In the rows, zero is written as 128.
Each named turn below is shown by a few rows before and after it. Which turns, in which order, take the first row of each later pair to the second? The first pair is answered.
turn J_176:
[116 164 128 104 149 157 132 183] => [ 88 150 106  98 131 155 129 175]
[104 134  85  92 109 107 123 141] => [133 151 112  95 137  80 109 137]
[176 141 138 112 145 115 140 136] => [163 126 123 113 125 151 161 145]
[108 151  90  86 132 150 135 201] => [ 89 150  79  78 127 116 113 184]
turn J_539:
[154 141 146  99 125 120 132 104] => [159 138 161 130 137 145 142 120]
[ 87 152 151 121 150  89  93 126] => [ 95 153 160 149 160 101  98 135]
[129 124 102 151 135 179 125 140] => [120 128  79 102 116 149 117 118]
[171 131 120 165 157 133 107 177] => [120 131  96 118 128 160 120 195]
turn J_218:
[ 79  97 117 145 130 128 118 137] => [ 83 102 122 152 141 133 118 151]
[154 139 145 101  87 179 143  72] => [155 158 180 118 119 190 144  99]
[181 154 108 107 127  69  97 124] => [160 158 132  97 124  66  88 104]
turn J_913:
[132 138 165 152 133 114 114 104] => [107 141 150 160 141 108 106 127]
[144 126 141 168 140 142 132 127] => [128 114 125 159 128 113 115  98]
[139 124 106 124 115  80 114  97] => [134 149 115 146 149 126 135 184]
turn J_799:
[110 144 177 173 166 130 121 139] => [165 137 170 171 165 119 129 122]
[174 125 120 145 113 131 142 129] => [125 123 104 152 108 149 142 152]
[135 166 144  79 125 143 121 156] => [161 161 139  80 123 137 127 151]
Then:
Between the rows of a pair lie 2 to 4 turns.
[149 160 134 103 153 124 124 172] => [105 158 137  84 140 133 122 163]
J_799 J_218 J_218 J_913
[ 98 124 133 101  87 124 141 140] => [110 123 140 100  83 128 144 131]
J_913 J_913
[123 160 138 172 170  95 113 128] => [ 65 149 124 117 125 108 112  93]
J_539 J_218 J_218 J_799
[ 88 107 133 125 106 143 130 117] => [ 99 108 140 124 107 153 136 110]
J_913 J_913
[ 97 142 154 123 140 163 150 162] => [151 102 109 105  95 141 157  97]
J_218 J_913
[140 113 105 174 164 114 128 144] => [113 120  74 108 135  96 122 132]
J_539 J_539
[168 114 172 171 155 145 141 124] => [ 65 136 152 124 148 151 128 164]
J_539 J_176 J_218
[108 130 128 105 115 136 122 119] => [135 137 132  97 120 137 127 122]
J_218 J_799 J_176 J_539
[133 128 127 111 128  71  97  88] => [ 71 125 128 135 125 167 138 157]
J_539 J_539
[163 133  96  75 108 153 157 150] => [189 128 176 153 143 143 135 105]
J_539 J_218 J_539
[138 101 124 160 106 159 137 101] => [ 90 116 114 109  97 147 122 103]
J_799 J_218 J_539
[179 128 162 176 139 159 133 136] => [112  96  96 172  96 172 135 139]
J_799 J_176
[140 162 151 111 146 133 129 156] => [122 140 143  91 116 116 116  99]
J_176 J_799 J_913
[141 113  72 123 116 173 169 157] => [ 86 120  62  95 109 138 141 144]
J_539 J_799
[ 87 137  86 100 135  74 107 156] => [154 137 126 163 165 136 148 199]
J_539 J_218 J_913 J_799
[161 147  97  90 117 106 141 141] => [ 95 156 117 123 143 106 119 172]
J_539 J_218 J_913 J_799
[109 139 115 124 124 148 118 158] => [139 149 159 132 140 125 104 123]
J_176 J_799 J_539 J_913
[156 141 116  87 129 102 132 140] => [174 126 105 117 128 111 141 144]
J_218 J_218 J_539 J_218
[152 144 140  73 133 138 152 141] => [126 144 151  69 131 104 123 106]
J_913 J_218 J_176 J_913
[ 89 132 147 121 126 100 115 111] => [119 125 165 123 117 150 150 108]
J_913 J_913 J_176 J_176
[186 173 166 103 162 146 143 150] => [119 139 143  58  96 136 128  72]
J_218 J_176 J_218
[102 114  93 108 144 147 147 154] => [155 104 113 154 163 139 147 141]
J_539 J_539 J_176
[175 124 157 151 138 147 159 118] => [ 75 110 139 139 109 148 138 101]
J_799 J_176 J_218
[118 160 155  96 133 103 121 145] => [144 158 149  92 131 103 130 145]
J_176 J_176 J_539 J_218
[128 122  91 121 116 156 152 169] => [ 74 142 125  92 122 120 116 137]
J_539 J_799 J_218
[138 108  81  89  98 130 142 111] => [120 138  82 108 143 122 131 181]
J_176 J_913 J_176
[132 124 117 134 129 166 157 155] => [138 146 112 130 156 103 121 159]
J_539 J_799 J_539 J_913
[127 108  77 126 104 126 132 108] => [ 84 111 114 151 117 129 117  98]
J_539 J_176 J_799 J_218
[ 93 104 111 137 115 108 106  88] => [ 98  97 111 142 104 166 145 116]
J_176 J_176 J_176 J_176
[171 111 123 152 128 142 146 166] => [168  97 152 145 106 148 145 110]
J_799 J_913 J_218 J_799
[134 116 106 157 141 128 120 152] => [134 132 135  89 119 151 136 127]
J_799 J_539 J_913 J_539
